In the data rows, the value 128 means zero.
Here are some points, each followed by its number:
[154 105  88 119  96  79 113 154 174 178  81 164  95 212 104 149 177 147
 125 116 172  80 192  85  96  85 114] 0
[115 114 129 155 128 125 137 114 112 103 132 128 151 127 139 161  98 130
 163 109 121 139 105 140 128 130 125] 1
[104 119 105 139 118 117 116 125 136 135 146 129 121 157 166 141 156 111
 109 109 130 116 134 133 121 131 131] 2
[107 167 121 120 114 140 135 128 130 188 214 115 163 104 119 106  94 112
  96 122 101 141 113 143 101 169  95] 3
[136  92  97  94 197  73  90 184 116 190  78 111 107 144  89 219 126 169
 213 120 210  90 154  79 111  75  90] 4
[ 99 107  98 134 145  92 107 125 113 105 191 107 168 156 211 204  90  96
 122 127 116 137 117 116 134 122 113] 5
[111 115 114 134 132 111 110 127 119 119 138 131 144 141 166 153 130 117
 121 110 140 127 142 137 124 119 123] 6
[168 228 163  78 244  88 140  89  89  88  98  87  93  93  73 100 154 168
 164 179 109 102 130  93 254  86  98] 7
[139 103  89 116  95  81 113 127 168 201  78 177  91 192 101 137 189 171
 126 126 164  80 217  84  93  84 115] 8
[122 120 116 139 123 101 127 141 125 124 145 131 152 128 135 164  93 126
 137 117 125 142 128 127 128 135 106] 9
[113 207 130 111 122 215 132 100 111 129 148 100 134 104 117  93 136 112
 108 127  98 123 112 152 114 168 138] 10
[101 124  89 188  73 106 251  96 215 131 123 192  97 135 153  98  87 114
  87 104  89  92 120 124  86 255 116] 11
[129  98 206 166  85 104 118  83 142 109  84 138  74  90 103  74 228 232
 143 103 212 132 106 184  91 120 102] 12
[200 172 156  88 181 107 122 116  84  99 122  95 146  88  74 113 174 128
 138 190 103 104 118 152 204  83  99] 13
[122 121 134 107 128 128 125 105 114  99 119 100 141 126 165 127 120 115
 152 134 126 122 130 134 148 135 179] 14
[107 120 110 134 150 133 106 106 103 103 134 117 129 155 155 153 124 110
 152 111 118 123 117 142 147 127 171] 15
[108  87 251 125 196  90  79  86  88  93  85 102  76  80  92  89 253 155
 186  91 255 209  91 144 111  79  85] 16
[114 134 111 148 108 108 146 147 147 131 145 137 127 130 137 151 100 129
 122 110 119 127 123 129 118 147 110] 17
[224  78 255 130 101  74  88 106 147  91  72 130  71  85  74  80  97 255
 123  78 188 255  79  71  78  82  73] 18
[109 106 110 140 136 118 111 115 127 118 132 129 142 147 175 146 129 124
 123 125 128 139 143 123 124 118 119] 19
[112 114 103 137 148  99 102 129 110 111 192 123 147 158 174 169 101  99
 116 111 128 134 129 135 135 128 112] 20
[110 114 116 101 255  90  84 218  89  98 123  96 131 105 106 195 136  97
 165  93 161 144 105 105 162  83  96] 21
[140  94  96  93 200  73  89 190 115 204  78 107 108 138  87 204 126 171
 215 121 203  91 155  80 113  75  90] 22
[122 121 119 140 124 100 133 139 127 121 142 126 151 129 141 159  96 126
 135 118 128 141 130 124 129 129 105] 23
New points follow, each followed by the numbers of its five nearest points above by angle, nearest first.
[255  95 241 193  77 101 191 157 138 115  78 204  77  79  78  75  80 163
 170  78  96 242  79  75  73 152  75] -> 18 12 16 11 17
[135 111 132 140  94 196 123 160 102 129 122 150 136  98 108  85 107 105
  98 123  96 145 107 218 123 163 148] -> 10 3 11 1 12
[114 110 124 180 127 123 139 112 108  98 125 132 157 130 143 177  99 128
 164  99 125 141 101 137 122 124 117] -> 1 23 9 5 15
[137 109 134 140  97 217 150 170 109 121 120 149 161  96 106  87 111 111
  94 116  97 138 105 166 123 155 139] -> 10 3 11 1 17
[105 172 119 123 125 159 113 118 119 156 222 123 144 101 125 102 119 103
  91 117 109 134 122 174 107 151 103] -> 3 10 20 17 2
[131 154 131 100 131 127 105 104 105 102 121 114 124 110 131  99 110 125
 133 174 113 118 150 136 173 145 190] -> 14 7 13 15 10
[101 122  90 179  74 109 176  88 205 108 144 238  92 122 197  91  89 108
  83 126  88  95 121 129  85 255 115] -> 11 17 2 3 19
[124 122 126 165 108 116 125  89 104  83 142 109 100 116 103 244 142 112
 115 149  97 116 125 154 182 118 168] -> 15 1 5 14 20
[116 121 124 151 128 124 142 112 112 104 126 126 159 127 136 153  97 132
 163 109 117 135 109 139 132 132 128] -> 1 9 23 15 5
[255 188 184 116  78  80 180 255 166 118  83 154  83  83  75  75  77 122
 159  87  90 177  86  74  77 188  75] -> 18 17 11 3 9
[106 173 130 112 129 204 130 103 113 115 173  98 157  99 140  96 121 108
 101 128 103 132 106 166 114 166 131] -> 10 3 14 15 11
[149 142 110 108  93 238 175 139 117 155 112 139 130 112  88  79 166 111
  91 138  89  96 122 169 105 132 151] -> 10 3 11 13 12
[101  91 227 132 255 109  77 113  82  88  89 116  92  81  95  82 173 117
 125  87 244 255  89 142 153  85  90] -> 16 18 21 12 7
[156 136 116 115  97 249 149 137 111 128 119 149 133  98  83  93 218 115
  82 138  93  95 123 154 108 117 143] -> 10 13 12 3 8
[108 110  98 131 100 255 105 140 116 131 128 111 160  99 108 107 144  99
  83 176  89 113 118 193 107 110 163] -> 10 3 14 15 13
[104  73 255 143  73  70  81  78  97  75  68 106  71  73  75  72 102 254
  80  73 255 255  75  71  71  71  71] -> 18 16 12 4 22
[113 128 111 148 109 106 148 143 147 133 145 136 130 127 145 152 105 125
 120 114 119 131 123 125 118 147 109] -> 17 23 9 11 5
[116 139 113 144 110 103 146 149 138 126 138 138 135 130 131 158 105 127
 125 109 120 131 123 126 123 142 112] -> 17 9 23 11 5
[103 102 111 196 151 129 121 107 109  86 128 120 160 137 175 181 106 110
 155 105 126 144  99 133 127 115 120] -> 1 5 19 15 6
[120 106 100 121 103 255 118 168 119 109 116 124 150 118 111  94 130 103
  91 134  93 119 117 163 135 128 182] -> 10 14 15 3 11
[117 148 118 187  74 106 159  77 132  79 119 222  77  99 106 110  98 129
  84 187  86  98 140 160 123 233 186] -> 11 17 10 12 3
[137 109 109 118  97 255 136 116 100 104 119 142 155 104  96  83 175 108
  97 144  89 108 123 163 136 124 184] -> 10 14 13 15 3
[108 169 119 122 113 134 139 136 129 166 224 109 167 103 115 110  93 113
  97 115 103 144 110 153 104 166  96] -> 3 10 17 9 20
[104 160 120 123 111 144 135 115 131 192 235 114 156 102 121 101  90 119
  95 123  99 145 111 147  98 170  93] -> 3 10 17 11 20
[129 110 128 149  97 232 118 176 107 122 120 168 161  93 105  81 109 118
  94 115 102 149 103 161 123 153 131] -> 10 3 11 1 17
[173 112 190 219  97 152 161 131 126 138 100 179  89  88  96  87 105 157
 135  85 111 224  85  93  80 154  88] -> 18 12 11 16 17
[123 118 138 101 255  95  86 231  91  99 103 102 126  99  95 154 176 104
 167  91 185 146 109 103 153  84  99] -> 21 22 4 16 7
[116 123 124 142 128 123 136 115 111 103 126 122 161 125 133 146  95 132
 169 113 122 138 109 146 135 136 127] -> 1 9 23 15 5
[104 164 116 120 111 135 130 116 128 197 230 114 157 104 117 103  92 117
  97 122 101 147 112 155  99 173  95] -> 3 10 17 20 11
